(in the rows, 128 means zero)
Rows swapped in pairs by one turn or mirror: which row each one swaps with
The rows were stretched afterwards, more along some directions than others.
z_989: [ 89 151 117 122 146 101 105 147 111 147 111 110 139 110 119 128 127 129
 140 131 133 107 136 131 130]
z_569: [107 149  95 138 119  88 128 130 152 118 110 137 127 119 158 123 112 108
 106 130 132 149 156 142 135]
z_538: [128 117 122 131 122 116 133 130 133 101  91 118 156 122 146 149 106 111
 143 131 125 138 137 144 143]
z_476: [103 118 125 134 120  91 126 145 142  97 134 134 121 149 137 137  90 113
 135 103 104 125 126 150 153]
z_107: [111 130  95 143 134 100 128 142 107 103 121 125 131 133 108 117 103 145
 137 124  97 143 134 159 127]
z_480: [ 87 126 103 131 127 111 148 158 108 144 146 119 129 178 106 130 120 164
 164 121 106 122 119 155 119]
z_826: [101 142  97 136 125  89 120 121 149 119 105 135 129 116 154 113 129 116
 102 130 155 135 164 150 124]
z_131: [108 137  71 111 125 144 125 136 107 126  98 109 157 125 126 147 109 140
 154 101  99 144 117 141 117]
z_719: [106 137 102 133 160 128 113 131  81 116 122 107 154  82 101 113 138 147
 138 112 122  96 123 146  98]
z_934: [109 146  95 134 130 124 102 134 113 104 100 122 141 123 137  89 128 145
 125 116 139 109 138 135 110]
z_124: [ 87 131 111 124 110 103 133 175 118 112 103 128 134 170 142 128  82 119
 156 124  87 130 127 139 123]
z_69: [103 112  95 127 124 129 147 154 121 117 103 117 150 134 121 128  87 151
 158 109  78 113 117 144 133]
z_9: [ 82 119  97 118 128 106 152 158 107 143 137 122 142 170 117 138 112 162
 162 107  88 131 116 149 129]
z_83: [116 115 127 115 120 114 117 136 157 105 104 132 125 124 136 124 134 107
 121 108 143 114 138 136 132]
z_875: [130 123 128 142 154 136 112 139  81 130 124  92 148  92  93 145 108 150
 163 147 112 130 122 133 119]
z_377: [101 152 117 135 138 106 116 154 119 137 125 112 135 102 111 100 111 135
 142 123 111 101 136 131 128]
z_329: [142 148  97 158 127 153 119 123 111 115  96  98 112 111 101 127  99 127
 149 154 128 149 122 135 126]
z_10: [136 149 101 148 112 151 132 128 141 120  91 106 110 118 107 125 107 116
 140 146 135 137 121 131 124]
z_980: [123 138  84 136 129 124 140 123 117 137 127 107 128 141 100 129 121 163
 156 135 147 128 121 149 128]
z_20: [117 134  97 147 128 101 122 135 118  99 119 128 126 133 112 115 107 139
 131 127 108 144 140 158 130]
z_153: [106 120 100 123 127 122 133 156 116 123 113 114 153 123 114 114  93 153
 156 106  77 112 119 137 138]
z_378: [ 98 155 118 134 137 104 106 154 121 137 118 113 135 105 121 106 115 129
 138 130 125 102 138 130 127]
z_839: [104 149 101 132 106 122 122 160 126 106 103 125 127 169 146 105  85 128
 141 120 108 132 129 132 115]
z_3: [ 91 158 118 128 142  99 110 152 113 144 116 108 135 108 121 120 120 129
 144 133 130 103 136 131 125]
z_676: [113 138 114 141 125 104 143 123 131 114 119 121 106 128 136 110 121 103
 119 146 151 125 126 131 111]
z_932: [100 159 115 135 137 104 102 148 119 137 119 113 134 103 119 102 117 129
 137 126 123 106 141 126 128]
z_660: [104 127 104 130 122 119 144 162 117 126 114 111 154 126 114 111  91 157
 162 109  78 106 123 136 131]
z_254: [110 115 128 129 152 123 118 146  83 137 136 102 169 104  90 147 109 166
 167 135 106 112 119 137 112]
z_49: [ 90 130 100 147 156 109 120 129 107 124 114 109 147 111  94 112 121 159
 145 132 144 101 139 171  97]
z_525: [ 90 156 122 129 143 100 103 155 114 141 110 105 135 107 118 123 118 127
 143 139 143 114 135 128 131]
z_19: [118 136  92 144 133 106 122 137 114  97 121 122 124 132 108 113 110 138
 129 122 107 142 138 157 122]
z_74: [ 97 143 103 133 102 117 127 167 123 113 105 125 132 175 141 112  81 128
 154 120  94 133 127 132 121]
z_18: [125 124 124 127 124 109 116 131 134  98  88 125 157 120 142 145 107 113
 133 138 126 136 141 144 145]
z_217: [108 150  96 140 118  89 125 126 150 110 107 140 122 112 163 119 116  98
 103 132 140 148 158 141 132]
z_614: [ 96 138 129 129 127 101 152 144 129 124 110 121 143 136 122 128  99 131
 144 129 111 126 111 130 117]
z_862: [137 119 112 143 122 135 139 130 104 102 109 112 147 126 141 146 105 118
 165 133 137 150 133 150 134]
z_228: [118 115 127 132 157 132 122 144  78 135 132  95 160  97  89 146 113 158
 170 142 105 121 118 134 113]
z_406: [115 142 123 134 120 113 114 137 128  93 125 136 145 124 115 125  99 126
 135 101 130 120 116 147 117]
z_314: [117 155  85 144 117 118 145 140 125 114 118 123 125 119 141 137 103 108
 136 128  99 149 131 136 130]
z_11: [124 138  83 133 128 124 135 121 116 137 123 106 125 139 108 127 129 159
 152 134 155 131 126 148 128]
z_274: [100 136 100 157 131 116 131 143 117 117 140 119 111 159 112 124 119 147
 149 137 137 111 133 160 112]
z_975: [115 111  92 134 113 134 147 139 135 105  91 118 145 143 137 141  86 134
 152 119 110 119 125 152 125]
z_31: [ 88 125 111 124 112 101 140 172 118 115 106 126 139 168 139 133  80 117
 155 121  89 132 130 142 121]
z_670: [126 138 118 153 144 135 116 137  99 130 110  94 140  94 103 136  93 140
 151 156 108 142 129 129 121]
z_65: [114 149  98 140 135 121 109 128 113 106 106 110 138 119 127  84 120 145
 124 121 151 109 138 141  99]
z_439: [123 142 109 142 124 127 101 137 109  89 133 129 136 126 100 121 105 134
 143 101 135 125 119 152 113]
z_87: [130 122 104 139 120 138 128 132  97 107 125 114 145 135 131 138 115 128
 168 118 141 144 132 153 132]
z_921: [ 88 133 112 123 112 105 130 178 115 112 103 123 137 163 139 132  84 117
 159 124 100 139 124 137 129]
z_894: [120 108 131 119 149 127 123 144  85 134 136  99 165 113  87 148 123 160
 169 129 114 106 110 134 110]
z_668: [ 98 144 105 131 106 116 129 170 121 112 107 123 135 165 144 113  82 123
 151 121  94 131 124 133 118]
z_667: [101 136 131 123 127 105 138 148 125 118 115 126 153 135 119 127 102 138
 143 117 116 121 107 131 115]
z_654: [109 112 126 113 121 105 109 135 151  99 114 139 124 131 141 127 134 109
 122 101 142 115 141 141 135]
z_426: [ 86 128 106 133 126 113 149 162 106 142 146 113 126 179 104 135 112 164
 171 121  99 121 113 152 121]
z_911: [141 142 114 136 115 119 110 135 135 100  96 120 145 130 117 130 112 130
 140 139 116 133 139 141 134]
z_452: [122 112 130 111 138 131 136 152  86 145 140  91 165 128  78 151 121 167
 183 131 110 104 104 134 111]
z_138: [131 142 115 158 144 138 123 132  95 126 110  88 141  86  98 134  97 140
 152 159 119 142 123 132 118]
z_684: [127 140  84 135 123 129 140 124 113 140 129 104 126 145 101 130 126 163
 160 134 145 133 120 145 126]
z_450: [129 135 114 130 110 146 127 132 150 115  94 118 109 126 115 123 122 111
 131 131 136 122 121 129 118]
z_581: [114 134 101 161 132 130 132 134 123 108 130 115 120 134 120 127 116 137
 142 140 141  94 136 160  98]
z_497: [123 139  96 148 131 106 122 134 126  95 114 123 125 133 110 109 108 138
 127 131 113 137 141 159 122]
z_13: [136 137 101 152 128 134 112 129  94  95 135 114 130 120  99 124 102 135
 159 116 140 137 124 157 119]
z_907: [110 145  94 138 146 122 111 124 103 105 109 114 143  96 126  93 135 140
 121 113 152 102 138 146  97]
z_419: [130 139  85 127 130 131 137 128 109 140 137 104 136 138  89 130 125 170
 162 129 136 123 112 144 119]
z_444: [117 126 117 122 114 132 119 136 158 106  94 126 113 131 128 127 134 109
 127 114 138 119 131 133 131]
z_987: [133 115 102 142 121 143 123 132 100  96 123 113 141 135 128 144 112 130
 168 118 144 144 127 156 137]
z_768: [130 124 112 140 124 132 135 127 117 102 100 111 150 123 150 146 107 115
 154 131 138 149 141 149 135]
z_640: [ 81 122  99 118 124 112 151 162 104 148 136 119 147 173 109 142 108 169
 170 109  80 128 111 151 127]
z_252: [139 134 112 120 123 139 129 147  95 141 137  98 158 140  71 140 124 176
 185 132 114 110 104 132 110]
z_188: [103 142 124 130 125 103 131 143 126 105 121 133 150 127 115 122 102 135
 139 111 126 119 112 137 109]
z_515: [126 122 110 133 117 136 139 129 122 109  95 111 150 129 151 147 114 114
 152 130 128 145 141 146 138]
z_790: [ 98 139  98 138 131  84 127 125 146 119 109 133 125 120 153 112 127 119
 103 129 150 135 161 150 127]
z_443: [120 144  86 142 122 139 152 143 110 109 120 120 141 113 134 144 103 115
 148 121  78 127 116 142 117]

Swapped with z_676: z_476
Swapped with z_314: z_274
Swapped with z_87: z_670
Swapped with z_131: z_49
Swapped with z_18: z_452

